Families of rows that turns and mirrors carry onto each other, the same ones carrying the whole set onto itself: the rest of each named row's family, in list order
12 families of 3 rows
gemo: [ 15.9 -26.3  -1.0  15.5   1.0   0.9  -2.6  21.2  -3.4  27.2  27.7   5.5
  -0.5 -40.7  -0.6  10.9  36.6  39.7 -10.9   2.5  10.2 -18.0   1.1  15.4
   4.4 -15.5  13.4  -4.8 -23.3  -1.0  20.3]
bara: [-11.8 -27.2  16.3 -22.2 -13.4 -19.5  -1.8  18.3 -10.8   1.2  24.6   9.6
 -11.7  -1.2  12.6  14.4  27.5   4.1  -2.7   3.3  18.4 -10.6 -26.7   2.5
   9.0   8.2  -8.8 -25.9 -12.7  -1.8 -12.6]
pili: [ 33.9 -15.7 -13.1  25.5  14.7 -11.0   4.6  16.0   8.1   3.8  12.2  -4.9
   4.5 -37.3  -0.5  10.8  15.4  38.5  -8.2 -21.6  22.0  -5.5   1.6  18.2
  -9.4 -11.8  31.4  10.7 -24.1   4.4  -1.3]
lipo: [ 26.9  -9.7 -26.7  13.1  20.8  -3.0  -7.2   9.8   8.0  33.5  11.9 -11.2
   1.0 -23.0  -3.1  -4.0  36.5  28.3  -4.1 -13.9  32.1 -12.5  -1.3   5.9
  13.0 -11.9  15.4   6.9 -28.4   5.3  -0.7]
Zon: [ 15.3 -20.4 -15.0   2.6 -14.1  18.4   4.6  -4.7   4.1  -0.3  -9.4   2.0
  16.3 -23.1  26.7   4.2  -2.2  -8.8  17.7 -23.1   7.3   3.6  12.8  10.9
 -15.8  -1.3 -12.8  19.4  18.6   6.1  25.9]
Sarap: [ -8.8 -16.8  -6.6 -21.9  -2.5  11.8 -34.0  -1.0  21.8  -6.0 -18.5   8.0
  21.7 -26.9  28.7   3.2   4.8   0.2  -2.2  -5.7  12.7 -12.5   6.3  -0.9
 -11.0  14.8 -17.2  15.2   3.9  17.6   5.3]
Pige: [  3.3 -31.6  15.2 -15.4  -3.8 -18.5  -2.9   6.4 -18.6  12.4   3.9  12.6
 -15.2 -19.7  18.2  26.8  18.7 -16.3  17.4 -18.8   6.4  -8.3 -23.1 -17.0
   2.3  18.3 -11.8 -16.0 -17.4 -11.8 -19.6]
Duf: [ 13.5 -18.9 -16.2  28.3  15.1   2.1  11.5   4.0   1.6   3.9  32.2  26.5
   3.3 -23.2 -10.9  17.2  28.2  26.7  -4.4 -15.9  26.8  -9.0   0.0   0.4
  -1.9   9.9  16.7   1.4 -26.2  13.0  -5.3]
podis: [ 22.3  -8.9 -10.7  27.7  33.9 -20.4  -6.3   8.9  11.7   8.1   6.5  -0.2
  -7.1 -27.3  -7.7  20.9  29.2  26.0  -8.2 -20.0  36.4  -3.6  -6.7   0.4
 -14.6  -0.5  19.4   8.1 -20.1   4.1   6.7]
gadel: [ 27.9  -4.7  -1.0  16.7   5.3  -6.6  -6.1  20.6   6.1  -9.8  10.9   2.1
  -7.1 -29.1 -13.9  11.5   6.0  32.7 -21.6  -9.1  16.1 -28.3   3.4  20.8
   5.2  -1.6  29.7  -9.1 -12.4  24.8   7.1]
rilip: [ -9.2 -30.0  19.3  -9.3  -4.7 -27.6  -1.5  23.3 -12.4  11.0  12.3   1.3
 -14.6 -10.6   9.7  33.3  14.1  -7.0   4.4  -6.2   8.2   5.2 -19.7  -8.0
  -7.1   5.5 -17.3 -21.6 -13.1 -13.8 -18.5]
muto: [ 31.7 -27.1 -24.4  28.1  16.8  -3.6   7.7   5.1 -13.8   4.7  25.2  10.4
 -12.5 -38.4  -2.2   4.5   9.3  34.4  -2.8 -16.0  27.3 -10.1  -4.5   9.7
  -3.4 -15.6  10.3  -0.6  -9.9   6.5  11.3]
bas: [ 17.0 -13.0  -0.3 -11.6 -16.5  10.6 -24.2  13.0   9.3   5.6 -12.1   2.3
  19.4 -34.7  33.5  12.6   0.6 -14.0  14.1 -16.7  -1.9   3.0  12.0   9.6
 -19.3  15.1  -6.2  28.4  13.6   9.3   7.7]
Zibom: [  3.9  -9.1 -10.1 -11.1  -8.0   3.6  -0.2   7.0  22.1  -6.3 -12.0   3.4
  30.7 -36.8  33.8   3.4  -2.1  -4.4   8.6 -17.5  12.3   5.6   3.4   0.9
 -30.3  -7.9 -14.2  23.7  -1.2  -3.0  12.3]
kaviz: [  9.4  -7.6   1.0  -9.5 -24.7  16.7 -28.4  13.8   9.9 -20.0   7.0  -0.9
  20.5 -18.2  12.2   4.3   2.2 -10.6 -14.5 -15.7  -4.9  -6.7  10.0  12.1
 -18.0  -5.2  -2.6  28.0  13.0  11.0  10.6]
dobad: [  4.0  -9.5  -5.8 -10.5  -3.8   1.9 -24.7   9.6  25.5  -1.4 -14.1  -0.8
  26.4 -31.4  33.0  18.8  -2.3  -2.5  13.6  -7.4  18.1  13.5   1.5   0.8
 -26.6   5.5 -16.3  10.3   7.0  16.1  15.2]
bida: [ 13.5  -5.8  -3.3  23.1  25.0  -3.0   2.0   3.2  13.3  -5.9  -1.9   0.6
 -11.0 -10.4   5.5  -2.8  33.3  25.1 -24.7 -14.5  31.1 -15.9   2.0   9.8
 -10.7 -10.5  23.4   8.5 -24.6   6.9   0.7]
papek: [ -3.8 -28.5  -1.6 -27.2 -21.6  -6.5   2.4  17.8 -19.4   2.6   5.0  -2.7
 -10.3 -10.9  13.0   7.4  15.8 -15.0   5.6  -2.4 -14.7 -12.0  -3.8   6.8
   0.8   3.2 -12.0 -15.1 -15.3 -23.4 -30.7]
Gez: [ 20.8   7.7   1.1   1.5 -17.9   4.9  -9.6   9.3  24.6  -4.2  -4.6  -4.3
  27.1 -28.4  39.0   7.4  -1.9  -4.8   4.2 -13.6  -0.5   0.2   5.0   8.1
  -8.2   7.6 -12.8  18.0   4.0   4.8  24.7]
Veri: [ 30.1  -5.5 -17.2  11.1  20.4 -17.9   5.9  12.8   7.6  -2.6   9.1   3.0
 -23.0 -35.9  -1.1  11.4  19.8  33.5   4.4 -13.1  45.4  -8.5 -15.5   0.3
  -4.9  -7.9  17.8   4.6 -22.1   7.6   7.2]
fepa: [  1.8   0.3  -4.8 -11.3 -17.9   8.1 -18.0   5.9  27.4  20.3 -13.6 -10.7
  21.2 -28.6  36.7  -7.1   4.5   8.0  24.2 -12.9   1.3  -0.4  12.8  11.2
   0.1  -6.1  -6.0   7.8   0.6  17.1   7.9]
pidi: [ 25.2   2.3 -19.4 -15.9 -14.8  17.2 -12.5   7.0  21.4 -12.1  -4.6   0.0
  16.2 -26.7  34.8  -4.2   7.4  12.9  15.6  -4.9   2.7   1.3   1.6  18.7
  -9.4  -3.1  -6.4  23.9   8.3  26.4   8.0]
Vinis: [ -1.6 -35.9  -8.7 -12.6 -18.4  -7.7 -22.5  16.6   1.1  10.3   7.7  -5.9
 -20.1 -25.2  10.8  29.4  34.3 -13.1  -2.3  -7.0  -9.2 -22.8 -11.2   6.0
   4.5   7.7 -17.2 -25.3 -11.5 -20.8 -14.4]
bidos: [ 24.7 -11.1 -23.7  17.1  18.6  -3.8  -5.1   8.2  -4.1   8.4  15.4  13.8
  -9.4 -29.2  -9.5   2.3  33.3  31.8  -4.2 -19.1  10.5 -21.0  -8.7   4.3
  13.2   8.9  32.4   0.7 -30.2   4.2  -4.2]
biziv: [ 21.4  -0.9  -8.7  -9.9  -3.4  13.6 -20.8   2.1  29.1  -1.4 -16.4  -6.0
  18.3 -19.4  33.8   8.6   3.8  12.2  -6.3 -14.4 -15.0  -0.4 -10.1  13.1
 -15.8 -21.1 -13.9   6.9  15.5  11.2  -5.1]
kug: [ 21.4  -0.6  10.1  -9.1  -0.9  28.8 -14.4   0.8  10.5  23.6 -15.5  -5.9
   9.4  -9.4  19.8   3.3  23.6   6.1   6.0 -12.3  -3.1  -0.9   8.4   9.2
  -8.7 -12.2   3.7  23.6  19.3   6.4  23.9]
Tomam: [ -1.4 -41.2   7.0 -33.4 -10.2   5.5 -34.6  -1.8 -10.8  13.2   0.1 -17.6
 -14.8 -20.3   3.6  20.2  11.8  14.7  14.3  -0.3  -3.3 -10.5  -1.6  -1.4
   5.5 -15.2  -8.7 -20.9  -8.9 -10.9 -14.2]
Rasu: [ 16.4 -38.1  10.1 -17.8 -15.1   0.4 -18.9   7.1 -24.6  -1.6  10.1  -2.8
   0.9   2.3  -6.8  26.9  14.2 -16.4 -11.6  -3.8   0.0 -14.8 -10.6   0.4
  11.4  12.8   3.9 -21.4 -21.2   3.4 -19.4]
fola: [ 11.0 -33.1   7.0 -26.1 -14.2 -15.1 -10.3  23.4 -26.5  12.1  16.2  -2.8
 -19.3  -8.3  -4.0  26.9   8.3  -0.5  11.7  -5.2   9.1   4.7 -21.9  -2.6
   8.5   7.3   4.0 -18.5 -11.5 -13.3 -23.5]
kiga: [-17.1 -27.0  -3.7 -19.2 -12.0  -4.8  -5.0   5.4 -13.9  -4.5  18.1  11.0
 -16.0 -14.4  -2.6  18.3  -0.2  -9.5   9.1   0.5   9.3  -4.2   4.8  -2.8
 -14.0   3.9 -12.7 -18.4  -7.0 -14.1 -36.1]
sen: [ 24.7   1.4 -23.0  17.8   4.7   0.0 -10.6  19.7  10.7  17.3   2.4  15.5
  -8.9 -20.5  -8.0  11.0  31.4  27.5 -14.7  -0.5  12.4  -1.7 -24.7   7.2
   6.2  -4.3  29.4  -7.6 -25.3   2.3  20.5]
Menug: [  9.3 -15.9  11.1 -17.2 -10.6 -17.8 -21.6   5.1 -20.4   3.0   9.1  -7.7
 -23.6  -5.4  10.5  18.6   5.3 -17.2   1.9  -5.5  -1.4  -2.3 -18.5 -14.0
   8.1   7.4 -10.8 -15.7 -14.9 -23.9 -19.2]
mev: [  2.3 -42.0   1.0  -9.1 -14.0 -11.5  -6.7  -8.3 -34.2   7.5   4.3   9.5
 -25.0 -15.8   2.8  15.1  -4.6  -6.9  20.0  -9.2  -0.5   0.8 -12.8  -6.1
   3.7   3.0  -5.3 -22.0  -5.6 -11.1  -9.4]
ziv: [ 16.0   2.7  -4.8  -2.4  -8.0  13.8   1.0 -11.5  21.6  -8.6  -7.3  11.9
   7.7 -13.0  20.5  12.2   1.1   2.0  18.4  -4.4  16.9   3.8  14.7  12.9
 -20.2   8.3  -6.9  19.9  17.3  29.1   0.9]
pepor: [ 33.7  -8.8 -23.8  20.2  19.5 -11.4  -7.9  13.1   6.9  -0.5  21.7  -8.1
  -0.3 -37.5  -2.4  13.5  12.8  33.6 -15.0 -12.3  30.4 -16.0  -8.1   0.6
   9.1  -4.4  16.0  -7.3 -33.9  -2.5   6.8]
zuzu: [ -6.0 -22.1   8.8 -14.0 -15.5 -17.5 -19.0  17.1 -14.7  30.6  19.3  -3.9
 -25.7 -14.6  14.3   2.4  24.5  -3.2   8.4  -4.2  -5.2  -3.0 -10.8  -3.7
  12.2  -8.2 -16.9  -5.6 -17.5 -12.0 -26.2]

Which other rows belong to the same family as papek? pidi, bidos
Which other rows belong to the same family as pepor? Gez, Menug
Which other rows belong to the same family as ziv? Duf, kiga
Which other rows belong to the same family as muto? Zon, mev
Which other rows belong to the same family as dobad? podis, rilip
Which other rows belong to the same family as bida? bara, Sarap
Which other rows belong to the same family as biziv? Vinis, sen
Which other rows belong to the same family as Veri? Pige, Zibom
Which other rows belong to the same family as Tomam? gemo, kug

Families of rows that turns and mirrors carry onto each other, the same ones carrying the whole set onto itself: the rest of each named row's family, in list order
9 families of 4 rows
kuva: [-14.1   1.1 -15.9 -36.9 -12.8   2.6  15.0 -34.7   1.6   1.8 -25.4]
fusav: [  9.9  10.4 -13.8 -23.6 -27.2  14.9  18.3 -16.1  -7.3  -4.3 -20.2]
sog: [-11.0  37.7  16.0  10.4  12.2  12.3  20.4 -11.4  -6.7 -13.6 -19.0]
ruv: [-22.5   3.3 -27.1 -30.4   6.7   4.7  28.3 -26.1 -10.4  34.1 -17.1]
Demav: [-16.8  -5.6 -20.9 -36.7  14.0  13.0  32.4 -16.1 -10.6  29.1 -20.3]
mido: [-11.7  27.0   3.7  12.8  10.2  21.8  44.4 -17.8 -12.5  31.1 -22.1]
faf: [-21.6 -11.1  -9.0 -30.8  -6.5   0.9  16.5 -19.4 -13.2  24.2 -14.8]
bufi: [-34.7  -9.5 -24.9 -16.0  22.2  11.6  17.3 -26.3 -14.7   3.6 -18.7]
bonit: [ -6.5  40.2   0.2   4.9   1.3  13.3  40.6 -26.7  -2.8 -13.1 -35.3]
Tasi: [  3.8   6.4   4.8   4.5  11.4  27.4  38.0   0.2 -17.4 -14.1 -23.9]
Tefus: [ -9.2  37.8  -6.6   5.4  -8.8  32.2   2.9 -16.9 -13.7  -5.3 -25.3]
Lag: [-19.6  14.4 -20.9 -25.4 -13.2   3.0  30.1 -39.1  -3.9  -5.5 -39.5]
faro: [-20.2  32.4 -13.3   9.4  19.1  16.0  12.5 -26.1  -7.0  21.7   1.6]
zedu: [ -5.4  11.8 -14.4 -31.3 -13.4   7.9  18.7 -19.3   2.6 -22.0 -28.9]
tonof: [ -0.8   4.6 -20.9 -19.7   1.1  -1.1  28.9 -26.6  -0.6  23.6   6.6]
zab: [ -9.2  40.9   0.2  -4.8  20.2  27.7  29.4  -8.8  -6.9 -16.8 -35.5]
Tesug: [-24.6   1.1 -17.6 -16.8  -3.7  11.9  34.2 -30.2 -13.4  39.1 -26.5]
vusok: [-16.6  12.7  10.8   3.9  16.9  10.7  27.5  -8.6 -14.3  34.5  -2.2]
feg: [ -7.2  33.2  13.8  13.8  15.4  26.5  25.3 -13.8  -4.7  19.0 -13.5]
Nuviv: [ -5.1  40.6   6.7   6.6   6.0  27.0  20.3  -5.8  -2.8 -14.1 -25.0]
Vidu: [-19.4  21.3  -0.2   6.4  22.3  24.3  21.9  -8.3  -9.1  35.4  -5.3]
vifer: [ -5.8  17.0 -21.3 -35.0  -9.5   1.9  30.4 -25.8  -2.2 -14.2 -33.7]
pafen: [-15.1  23.2  -2.0  -2.5  34.1  26.2  36.4  -6.8 -12.2  29.1 -13.9]
rut: [-16.4  14.0  -3.8 -25.3 -12.2   1.7  11.2 -22.7  -5.9 -23.6 -32.2]
matu: [ -7.2  -1.4 -15.7 -16.2  16.3   3.2  36.0 -20.7  -3.8 -27.8 -18.7]
nuges: [-33.0  18.6   1.6  -2.0  23.1  27.9  12.5 -19.4 -24.8  22.9  -5.6]
galo: [-18.9   0.0  -7.1 -15.4   7.3  14.8  20.9 -23.6  -7.3  45.1  -8.2]
medo: [ -5.3  27.9  14.9  -2.2  -0.9  36.2  19.8  -5.6 -24.1 -10.3 -22.3]
goko: [-10.5  11.1 -19.1 -39.3  -0.6  15.2  25.6 -18.3  -5.2 -17.1 -41.1]
selef: [-17.2  31.2  -3.7   5.7  20.0  25.5  29.6 -10.3 -16.9  36.3 -17.8]
bevu: [-22.8  -1.6  -5.5   4.2  18.1  35.8  19.2  -5.3 -27.7  16.9 -24.4]
bot: [ -1.6  34.9   4.9  -7.8  -4.6  15.3  19.1 -23.9   4.3 -23.6 -30.4]
Vizuk: [ -0.1  44.6   2.0   0.3   3.7  22.6  31.8 -10.5  -8.8 -11.8 -35.2]
gel: [  2.9   7.5  -0.3 -32.6  -8.7   8.1  33.0 -19.2 -10.9 -21.9 -14.2]
folu: [-20.2  -6.4 -21.1 -31.3   2.1   4.7  21.3 -22.2  -2.4  28.0  -9.3]
bibis: [-23.7  -1.0 -14.6 -31.4  14.8  -0.8  25.7 -32.1 -10.8  11.1   3.1]

Which other rows belong to the same family as folu? zedu, Nuviv, Vidu
Which other rows belong to the same family as rut? sog, faf, vusok
Which other rows belong to the same family as ruv? vifer, selef, Vizuk
Which other rows belong to the same family as bot? kuva, feg, galo
Which other rows belong to the same family as pafen? Demav, zab, goko
Which other rows belong to the same family as matu? bufi, Tasi, bevu

